(in the rows, 128 means zero)
The rows below fall into families. The same turns and mirrors carry the whole set onto itself and the rows of a family onto each other. For each named row, which other rows are in its family? Write them in the order they are listed.
These 32 rows form 4 families of 8 rows each.
Rebe: [130 132 144 161 152 121 102 109 155 161 125 119 128 155 126 111 152 133
 102 115 116 156 161  99 155 114 128 132 118 142 147 134 140 117  90 127
 117]
mab: [142 122 150 106 146 148 144 117 174 121 135 122 105 135 129 120  95 102
 124 127 127 144 123 113 104 104 123 145  90 124 155 146 148 132 136 159
 105]
Kolel: [128 100 136 143 129 127 146 109 122 143 145 144 140 156  99 102 125 135
 157 142 144 132 131 121 120 154  91 106 117 160 144 109 132 114 143 159
 115]
Mezu: [115 139 114 151 118 117 128 134 101 149 130 148 140 146 136 146 159 125
 124 139 127 125 165 135 136 151 157 135 159 133  85 122 105 135 112 127
 144]
bido: [133 121 148  99  94 153 119 133 133 156 114 135  94 134 137 115 150 107
 104 129 133 144 126 146 126 147 126 113 110 127 126 150 115  99 140 148
 145]
napi: [132 126 144 150 150 118 106  99 142 156 117 115 120 173 132 105 165 132
 100 134 139 169 153 109 147 118 130 138 121 133 139 133 137 109 112 131
 119]
Lozu: [136 131 150  99  84 157 125 128 126 156 110 127 117 136 148 116 158 113
 108 130 135 142 131 133 113 134 137 106 126 142 131 140 116  96 131 150
 144]
gidul: [131 116 159 112 149 148 146 119 166 109 143 124 117 129 132 127 104 100
 135 119 107 148 122 121 107 109 129 131  93 118 165 145 156 131 142 155
 110]
sed: [129 121 131 103  87 159 114 134 118 148 116 138  91 148 151 128 142 101
 112 130 134 142 132 125 108 139 115 103 115 128 129 146 113 102 137 157
 143]
dedug: [121 116 115 111 119 136 160 146 124 110 138 150 134 112 135 155 100 102
 161 129  92 105 114 139  99 144 124 131 122 127 109 124 110 158 140 150
 132]
zige: [122 126  99 150 119 108 121 127 100 158 111 145 137 152 138 135 161 138
 128 141 124 125 152 129 144 149 132 133 144 144  84 114  94 133 106 127
 143]
Bov: [121 132 129 130 132 127 134 133 148 128 100 132 115 126 174 147 134  95
 116 119 102 149 150 119 143  85 155 160 128 101 115 158 110 145 112 134
 133]
tul: [115 118 110 150 122 106 122 125  96 150 121 146 148 149 138 142 173 136
 140 135 106 130 147 142 148 153 136 123 147 140  93 113 100 134 113 121
 147]
ladu: [131 142 122 114 141 129 119 136 145 125 113 123 116 127 172 156 141 104
 109 121  87 143 140 127 128 104 166 159 123 106 102 150 118 148 109 123
 138]
verin: [127 105 102  98 113 144 161 141 111 102 135 155 133 112 137 151 109 119
 148 142 109 122 106 136 104 139 131 136 107 112 110 128 103 152 132 145
 141]
soze: [139 103 145 109 149 139 139 113 165 120 129 117 113 140 129 117 108 112
 135 124 105 152 103 107 110 109 104 130  79 130 167 135 140 130 143 150
 107]
Gote: [141 109 127 126 137 126 133 109 119 138 154 140 141 158  98 109 131 144
 148 144 128 126 125 132 107 170 102 108 108 165 133 103 142 115 139 148
 120]
fepet: [122 116 119 132 128 117 139 108 126 142 139 158 138 168  93 105 127 139
 143 158 122 128 121 123 122 172  98 111 132 159 140 111 134 121 137 148
 124]
tun: [127 119 119 160 178 103 151 125 149 113 134 148 150 146 118 126 101 128
 159 129 100 138 140 118 138 139 130 156 121 123 110 114 141 171 123 118
 116]
Zet: [129 124 134  96  93 155 115 119 119 149 122 119 106 134 153 133 166 108
 107 133 130 140 132 130 110 120 130 113 117 142 138 144 113  89 129 160
 140]
Kar: [123 119 129 157 185  95 151 111 150 120 141 127 165 139 116 134 123 136
 146 130  98 133 136 121 136 123 142 165 122 134 120 114 135 162 116 123
 106]
Tib: [125 118 111 156 175  99 145 112 130 109 144 133 161 149 133 144 116 133
 162 132  98 134 148 107 126 109 132 153 126 138 123 108 137 164 111 131
 110]
kul: [154 110 149 100 140 125 138 107 159 118 126 116 115 137 117 117  96 102
 133 125 111 153 129 110 108 105 121 139  81 126 150 144 136 139 133 157
  97]
sabe: [108 131 107 153 127 129 129 138 111 150 130 156 140 147 150 141 169 138
 129 138 120 120 145 143 146 148 139 129 157 138  94 114 116 126 119 124
 157]
noku: [132 136 156 157 155 111 105 106 157 162 121 116 120 170 134 109 155 123
 116 122 120 156 167 117 148 118 128 135 130 156 138 132 149 112 120 136
 111]
bibe: [122 110 125 131 117 137 143 102 121 140 135 147 135 156 106 106 120 134
 152 145 130 125 125 123 132 154  83 101 126 158 146 107 140 121 136 152
 105]
nabur: [124 112 118 105 101 128 147 141 119 108 144 140 130 122 146 151 107 104
 167 140 112 111 123 146 104 140 135 128 121 116  95 123 101 147 159 145
 136]
gug: [130 122 140 130 143 140 124 133 139 127 118 108 118 120 177 154 138  98
 117 103 110 149 146 124 127  87 162 156 106 101 109 147 113 142 113 131
 126]
nuba: [123 109 109 160 184  97 143 117 141 109 145 142 137 147 119 144 107 127
 155 133  99 134 143 117 140 125 124 159 113 122 114 121 133 167 119 130
 108]
venag: [127 109 113  99 116 132 165 133 112 105 130 148 125 130 143 146 114 106
 157 147 114 121 113 151  94 142 132 136 117 124 103 128 110 146 159 154
 138]
fut: [135 126 139 154 167 125 119 107 148 157 108 127 123 159 121 109 161 137
  98 122 116 163 149 104 149 118 126 138 115 145 148 135 151 117  94 131
 118]
bofed: [137 129 131 129 153 115 123 143 145 129 122 122 121 124 163 153 146 105
 114 118 104 150 145 126 118 101 179 166 112 108 102 153 110 144 116 127
 145]

Which other rows belong to the same family as verin? bido, Bov, Gote, Tib, kul, sabe, noku
Which other rows belong to the same family as fepet? Mezu, napi, sed, dedug, soze, Kar, gug
Which other rows belong to the same family as Rebe? mab, Kolel, Lozu, tul, ladu, nuba, venag

The rows below fall into families. The same turns and mirrors carry the whole set onto itself and the rows of a family onto each other. For each named row, which other rows are in its family? Write them in the order they are listed.
These 15 rows form 3 families of 5 rows each.
Ked: [148 157 125 148 106 130 118 118 156 125 140 127 114 132 116 114 165 146
 158 143 112 116 148 122 167 104 126 127 131 133 119]
Kivit: [136 124 101 126 119 120 132 143 103 100 126 117 106 170 135 140 122 129
 154  97 122 145 125 107 146 103 140 155  94 146 124]
lis: [113 118 132 140 106 118 116 130 105 138 115 159  96 132 118 131 106  99
 117 111 130 127 129 120 167 116 146 111 144 122 170]
Les: [121 112 127 140 129 123 107 115 126 153  91 160 114 113 120 152 134 103
 115 142 117 135 122 123 155 138 137 101 127 121 167]
likap: [134 117 135  92 147 115 135 149 127 125 106 126 147 130 145 131 114 129
 126 136 156 142  91 145  96 122 126 111 119 127 105]
fur: [144 132 158 100 124 118 149 148 133 115 106 141 122 133 143 122 108 147
 133 123 162 122 102 135 130 106 127  95 152 127 112]
giliv: [ 88 134 129 155 116 142 133 116 158 136 144 135 140  99 110 109 119 105
 119 122 123 167 147 145 105 143 145 128 132 122 117]
Tum: [142 139 112 161 131 149 119 122 172 135 149 110 137 113 126 140 155 141
 153 149 111 117 163 112 159 117 119 119 133 126 129]
Bako: [100 123 125 149 129 157 156 141 163 117 155 109 149 107 133 124  94 126
 131 103 142 154 152 125 105 130 135 121 147 123 104]
sor: [101 148 140 148 106 132 151 128 158 109 164 123 135 132 119 115 106 114
 127 105 152 153 158 141 125 124 151 132 142 131 103]
vurol: [141 115  89 131 144 139 122 155 113 105 141 114 129 149 150 156 123 133
 158 123 111 142 125  97 139 105 125 139  79 135 127]
Povuk: [139 104 139 109 144 140 128 162 129 138 110 130 137 108 144 123 104 148
 132 129 146 117 100 136 123 106 117  85 154 115 120]
Garo: [103  94 112 152 130 143 104 150 102 145 125 152 113 118 130 150 104 105
 116 114 115 140 126 126 159 120 144 103 122 118 165]
nipug: [120 117  89 130 132 123 130 127 118 114 122 111 130 143 130 143 116  99
 144 107 115 162 127  97 110 127 136 165  84 136 134]
sive: [155 136 113 135 132 129 119 116 164 141 105 105 133 118 119 126 173 152
 155 148 108 121 130 131 135 119 116 133 124 134 111]

Which other rows belong to the same family as sive? Les, likap, giliv, nipug
Which other rows belong to the same family as Tum? Bako, vurol, Povuk, Garo

